Some points, each followed by its number:
tensor([ 1.77,  0.08,  0.05,  0.64, -0.91, -1.26,  0.54, -0.58, -0.33,  0.78,  1.07,  1.21,  0.86,
         0.10,  0.57, -1.13,  0.15,  1.51,  0.80,  1.54,  0.41, -0.32,  1.76, -0.05,  0.95,  0.48,
         0.10,  1.65, -0.48, -0.18,  1.53, -0.95, -1.35, -0.84, -1.62, -0.51, -1.45,  0.13,  2.36,
         1.26,  0.29,  1.15,  0.05, -0.08,  1.07,  0.85,  0.08, -0.59]) 0
tensor([ 1.08, -0.44, -0.21, -0.01, -1.84, -0.89, -0.97, -0.35,  0.82, -0.51, -0.17, -0.35, -0.38,
        -0.93, -0.04, -1.59,  0.20,  0.29, -0.14,  0.19, -0.01,  0.07,  0.91, -0.89,  0.09, -0.26,
        -0.93,  0.71, -0.98, -0.83,  1.16,  0.19, -1.22, -0.69, -1.49, -0.60, -0.86,  0.16,  0.87,
         0.71, -0.26,  0.70, -0.43, -0.75, -0.26,  0.40, -0.20, -0.77]) 1
tensor([ 1.80, -0.88, -0.91,  0.26,  0.25,  2.47,  0.16,  0.90,  1.49, -0.73,  0.27, -1.74, -1.46,
        -0.87,  0.14,  0.93, -0.03, -0.50,  0.80, -0.60,  1.04,  2.37, -1.42,  1.07,  0.59,  0.30,
         0.07, -0.42,  1.09, -0.11, -1.09,  1.43,  1.11,  0.12,  0.36,  0.39,  1.17,  2.05, -0.68,
        -0.51, -0.01,  2.03,  0.07,  0.64, -1.44,  0.29,  0.50,  0.12]) 2
tensor([-0.75, -0.85, -0.96, -1.86, -1.38,  0.18, -1.22, -0.51, -0.21, -0.78,  0.04, -1.24, -0.28,
        -0.99, -1.26, -0.58, -0.61, -0.51, -0.72, -0.52, -0.79, -0.56, -1.37, -0.92, -1.09, -1.08,
        -1.92, -0.57,  0.02, -0.53, -0.74, -0.40,  0.31, -1.32, -0.09,  0.56,  0.00, -0.36, -1.85,
        -1.68, -2.03, -0.62, -0.60, -0.31, -1.13, -0.59, -1.06, -1.04]) 3
tensor([ 1.13,  0.67,  0.56,  0.49,  1.33,  2.22, -0.24,  1.06,  1.19,  0.65,  0.14, -0.75, -0.20,
        -0.10,  1.50,  2.57,  1.31,  1.19, -0.35, -0.52,  0.13,  1.36, -0.53,  1.42,  0.36,  1.10,
         0.59, -0.12,  2.37, -0.07,  0.43,  1.99,  1.30,  1.53,  1.87,  1.05,  1.05,  0.32,  0.61,
         1.25,  0.98,  1.90,  0.41,  0.42,  0.44,  1.75,  1.13,  0.71]) 4
tensor([-1.72, -1.95, -1.49, -0.81,  0.70,  1.47, -1.40, -0.05, -1.39, -0.93, -0.78, -1.84, -1.79,
        -0.55, -1.70, -0.06, -2.51, -2.17, -0.31, -1.11, -0.64, -0.01, -2.36, -0.66, -1.55, -0.84,
        -0.09, -2.84, -0.18, -0.10, -2.14, -0.37,  1.08,  0.21,  0.30, -0.28,  1.05,  0.30, -3.78,
        -2.56, -1.42, -1.26, -0.76,  1.51, -2.65, -1.65, -0.44, -0.54]) 5
tensor([-1.26, -0.50, -0.86, -0.22,  0.38,  0.64, -0.78, -0.71,  0.16, -0.62, -0.79, -1.10, -1.92,
        -0.94, -1.11,  0.12, -0.52, -1.62, -1.01, -1.15, -1.15, -0.67, -1.35, -0.20, -0.18, -0.19,
        -0.47, -1.43,  0.10, -1.46, -0.84, -0.16,  0.61, -0.04,  0.23, -0.56, -0.52, -0.18, -2.43,
        -0.81, -0.13, -1.05, -1.27, -0.77, -0.97, -1.47, -1.17,  0.07]) 6
tensor([ 0.27,  0.41,  0.44,  0.07,  0.28,  0.65,  0.27,  0.37,  1.08,  0.65,  0.99,  0.99,  0.72,
        -0.08,  0.32,  0.76,  0.74,  0.30,  0.53,  0.54,  0.95,  0.55,  0.32,  0.45,  0.21,  0.78,
        -0.04,  0.87,  1.17,  0.35,  0.72,  0.21,  0.65,  0.27,  0.30,  0.37,  0.70,  0.78,  0.26,
         0.23,  0.26,  0.63,  0.12,  0.50,  0.48,  0.52,  0.52,  0.37]) 7
tensor([ 0.06, -0.48, -0.43, -0.33, -0.59, -0.80, -0.22, -0.45, -0.17, -0.53,  0.16, -0.24, -0.69,
        -0.58, -0.60, -1.08, -0.45, -0.16,  0.43,  0.58,  0.22, -0.18, -0.25, -0.51,  0.15, -0.26,
        -0.80,  0.11, -1.37,  0.33,  0.34, -0.16, -0.17, -0.08, -0.58, -0.59, -0.84,  0.20, -0.01,
        -0.52, -0.33,  0.15, -0.21, -0.28, -0.69,  0.29, -0.37, -0.44]) 8
tensor([-1.23, -0.93,  0.40, -0.21,  1.09,  0.63, -0.18, -0.10, -1.05, -0.03, -0.18, -1.19, -0.92,
         0.56, -1.59,  1.55, -1.47, -1.73, -1.29, -0.45, -0.09,  0.07, -1.52, -0.66, -0.71, -1.23,
        -0.49, -1.91,  1.41, -0.16, -1.00, -0.06,  0.95,  0.28,  1.72,  0.46,  1.39, -0.51, -2.95,
        -1.76, -1.25, -0.88, -0.43,  0.71, -1.65, -1.04, -0.72, -0.70]) 9
tensor([ 0.29, -0.81, -1.39, -0.55, -1.88, -2.28, -0.99, -1.27, -0.79, -1.04, -1.49, -0.41, -0.48,
        -1.33,  0.12, -1.74,  0.21, -0.16, -1.28, -0.66, -1.29, -1.22,  1.03, -1.22, -0.55, -0.63,
        -0.60, -0.49, -0.95, -1.78, -0.70, -0.90, -3.27, -1.75, -1.87, -1.77, -1.80, -1.45,  0.85,
         0.34, -0.37, -0.25, -1.01, -2.46,  0.08, -0.25, -0.77, -1.75]) 10
tensor([ 1.85,  0.60,  1.06,  1.13,  0.03, -0.34,  1.65,  0.76,  0.81,  0.90,  0.92,  1.17,  0.98,
         0.55,  1.50,  0.41,  0.78,  1.78, -0.04,  0.69,  0.56, -0.38,  2.04, -0.29,  1.01,  1.07,
         0.62,  0.93,  0.70,  0.14,  0.86, -0.23, -1.25,  0.24, -0.10,  0.29,  0.10, -0.58,  2.92,
         2.15,  0.96,  1.30,  0.55, -0.19,  1.33,  1.05,  0.31, -0.79]) 11
tensor([0.43, 1.11, 0.96, 1.99, 1.75, 0.60, 1.34, 0.32, 0.85, 0.65, 0.98, 1.46, 0.74, 1.83, 1.19,
        0.65, 0.33, 0.71, 0.44, 1.62, 0.64, 0.02, 1.48, 0.79, 1.06, 1.74, 1.56, 0.56, 1.22, 1.40,
        0.57, 0.90, 0.78, 1.04, 0.65, 0.65, 1.48, 0.71, 1.48, 1.37, 1.92, 1.09, 0.55, 1.56, 1.26,
        1.66, 1.97, 1.00]) 12
tensor([-0.98, -2.07, -2.21, -2.53, -2.98, -2.83, -2.34, -2.20, -1.49, -2.07, -1.18, -1.47, -1.34,
        -1.79, -1.11, -3.14, -1.10, -0.78, -1.52, -1.52, -1.72, -1.37, -0.86, -1.53, -0.94, -2.01,
        -2.95, -0.74, -2.72, -2.60, -0.41, -1.46, -2.27, -2.31, -2.68, -1.36, -2.72, -2.12, -0.08,
        -1.35, -1.93, -1.35, -2.08, -2.19, -1.26, -1.24, -2.24, -2.69]) 13
New points follow, each followed by the numbers of its two nearest points above by angle, seen from the average point of the numbered points, nearest first.
tensor([ 1.20, -0.06, -0.01,  0.22, -0.21, -0.42,  0.40,  0.44,  0.60,  0.45,  0.15,  0.34,  0.44,
         0.16,  0.47,  0.03,  0.47,  0.04,  0.68,  0.64,  0.65, -0.09,  0.45,  0.54,  0.50,  0.30,
        -0.14,  0.15, -0.06, -0.01,  0.89,  0.27, -0.35, -0.09, -0.19, -0.11,  0.19, -0.21,  0.81,
         0.72, -0.20,  1.04,  0.37, -0.30,  0.15,  0.57,  0.78, -0.18]) 11 12
tensor([-0.12, -0.52,  0.18, -0.31,  0.30,  0.40,  0.10, -0.06, -0.88,  0.38, -0.32, -0.29, -0.26,
         0.47, -0.04,  0.74, -0.09, -0.73, -0.57, -0.13, -0.65, -0.23, -0.85,  0.02, -0.84, -0.87,
         0.32, -1.52,  0.36, -0.54, -1.05,  0.00, -0.92, -0.40,  0.59,  0.22,  1.61, -1.30, -0.31,
        -0.27, -0.03,  0.07, -0.70,  0.54, -0.62,  0.01,  0.26, -0.70]) 9 5
tensor([-0.51, -1.32, -0.42, -1.02, -3.06, -1.68, -0.88, -1.05, -0.97, -1.04, -0.39, -0.21,  0.27,
        -1.08, -1.00, -2.81, -0.92, -0.23,  0.57, -0.33, -0.35, -0.64,  0.34, -1.12, -0.20, -1.41,
        -1.07,  0.74, -2.00, -0.71,  0.50, -1.06, -1.56, -1.85, -2.07, -1.30, -2.05, -0.79,  0.64,
        -1.10, -1.20, -0.99, -1.02, -1.64, -0.34, -0.80, -0.76, -1.06]) 13 10
tensor([ 1.92, -0.57, -0.26, -0.93, -3.97, -2.76, -0.90, -0.87,  0.54, -0.74, -0.15, -0.69,  0.19,
        -1.65,  1.78, -2.49,  1.42,  2.51, -0.28, -0.20, -1.04, -0.45,  1.93, -1.19,  0.80, -1.02,
        -2.21,  1.94, -1.24, -2.87,  0.91, -0.61, -2.88, -1.24, -1.67, -0.95, -3.06, -0.96,  3.49,
         0.96, -0.06,  0.46, -0.60, -3.74,  1.65,  0.70, -1.41, -2.36]) 1 10
tensor([ 0.85,  0.60,  0.51,  0.64,  0.69,  0.12,  0.32,  0.05,  0.38,  0.24,  0.47,  0.61,  0.46,
         0.93,  1.21,  1.08,  1.53,  0.55,  0.40,  0.71,  0.61,  0.73,  0.71,  0.99,  0.69,  1.24,
         0.62,  0.93,  0.74,  0.74,  0.29,  0.35,  0.20,  0.99,  0.32,  0.35,  0.39,  0.00,  1.43,
         1.06,  1.11,  0.31,  0.78, -0.15,  1.80,  0.86,  0.84,  0.94]) 12 7
tensor([ 0.13, -0.42, -0.89, -0.38, -1.16, -0.57, -0.79, -0.85,  0.03, -0.64, -0.78, -0.49, -0.92,
        -1.61, -0.38, -0.65, -0.67, -0.79, -0.63, -0.39, -0.25, -0.74, -0.73, -1.03, -0.64, -0.93,
        -0.54, -0.31, -0.72, -0.62, -0.48, -0.72, -0.75, -1.20, -1.95, -1.54, -1.34, -0.28, -0.90,
        -0.49, -0.62, -0.13, -1.12, -1.08, -0.41, -0.48, -0.90, -0.81]) 13 10
tensor([ 1.03,  0.09, -0.24,  0.05, -0.34, -0.63, -0.04, -0.12,  0.06, -0.07,  0.21, -0.05,  0.18,
        -0.46, -0.13, -0.99,  0.21,  0.85,  0.12,  0.46,  0.24, -0.20, -0.20,  0.24,  0.73, -0.43,
        -0.67,  0.32, -1.19, -0.57,  1.15, -0.51, -0.61, -0.55, -0.52, -0.08, -0.70,  0.47,  0.51,
         0.22, -0.43,  0.41, -0.54, -0.63,  0.03,  0.22, -0.21, -0.21]) 0 1
tensor([ 0.21, -0.41,  0.34,  0.34, -1.40, -1.14,  0.34, -0.44, -0.61,  0.47,  0.26,  1.01,  0.83,
         0.28,  0.14, -1.10,  0.27,  0.75,  0.92, -0.01,  0.07, -0.05,  0.53,  0.15,  0.50, -0.43,
        -0.32,  1.61, -0.28, -0.15,  0.47, -0.69, -0.22, -0.08, -0.07,  0.18, -1.49,  0.69,  0.64,
        -0.39,  0.46, -0.49,  0.23, -0.55,  0.37, -0.26, -0.72,  0.90]) 0 11
tensor([-1.11, -1.23, -1.30, -1.61, -1.31, -1.61, -1.30, -1.50, -1.56, -1.83, -1.01, -1.00, -1.48,
        -1.87, -1.87, -1.22, -0.86, -1.12, -0.96, -1.08, -0.73, -1.25, -1.64, -1.10, -1.58, -1.07,
        -1.06, -1.00, -1.71, -0.71, -0.72, -0.97, -1.24, -0.84, -1.12, -1.31, -1.19, -1.34, -1.30,
        -0.91, -1.69, -0.81, -1.32, -1.73, -1.44, -0.80, -0.88, -1.33]) 13 3
tensor([-0.92, -0.23,  0.03, -0.38,  0.15, -0.24, -0.55, -0.18, -0.01, -0.03, -0.77,  0.11, -0.18,
        -0.20, -0.79,  0.01, -0.27, -0.52, -0.40,  0.06, -0.01, -0.30,  0.22,  0.03, -0.58,  0.13,
         0.14, -0.65, -0.28,  0.55,  0.05, -0.34, -0.27, -0.15, -0.94, -0.03, -0.25, -0.24, -0.37,
         0.26,  0.18, -0.19, -0.25, -0.56,  0.28, -0.09,  0.19, -0.08]) 12 8
tensor([ 0.40, -0.98, -0.27, -0.41, -0.11, -0.10, -0.47, -0.51, -0.58,  0.36, -0.66, -0.59, -0.75,
        -0.34, -0.39, -0.27, -0.54,  0.06, -0.64,  0.08, -0.23,  0.01, -0.77, -0.16, -0.08, -1.34,
        -0.40, -0.29, -0.54, -0.75, -0.31, -0.46, -1.14, -0.60, -0.74, -0.96, -0.20, -0.35, -0.47,
        -0.30, -1.04,  0.03, -0.89, -0.06, -0.92, -0.27, -0.68, -0.80]) 13 10
tensor([-1.13,  0.11, -0.08, -0.31, -0.38, -0.89, -0.27, -0.04,  0.28,  0.07, -0.60,  0.25, -0.28,
         0.23,  0.05, -0.07,  0.14, -0.60, -0.29, -0.29,  0.16, -0.85,  0.19, -0.29, -0.61, -0.34,
        -0.50,  0.15,  0.04, -0.48, -0.15, -0.45, -0.33, -0.18, -0.69,  0.13, -0.56, -0.54,  0.39,
        -0.13, -0.24, -0.93, -0.29, -0.73,  0.18, -0.72,  0.06,  0.12]) 10 13
tensor([ 0.07, -0.02,  0.39, -0.09, -0.77, -0.41,  0.21, -0.26, -0.21, -0.66,  0.08,  0.21,  1.08,
         0.18,  0.28, -1.92,  0.43,  0.81,  0.32,  0.53,  0.27,  0.46,  0.17,  0.51,  0.87, -0.75,
        -0.52,  1.02, -0.90,  0.44,  1.17, -0.01, -0.48, -0.45, -0.32,  0.12, -0.81,  0.24,  0.20,
         0.23,  0.55,  0.15,  0.05, -0.36, -0.04, -0.47,  0.49, -0.38]) 0 1
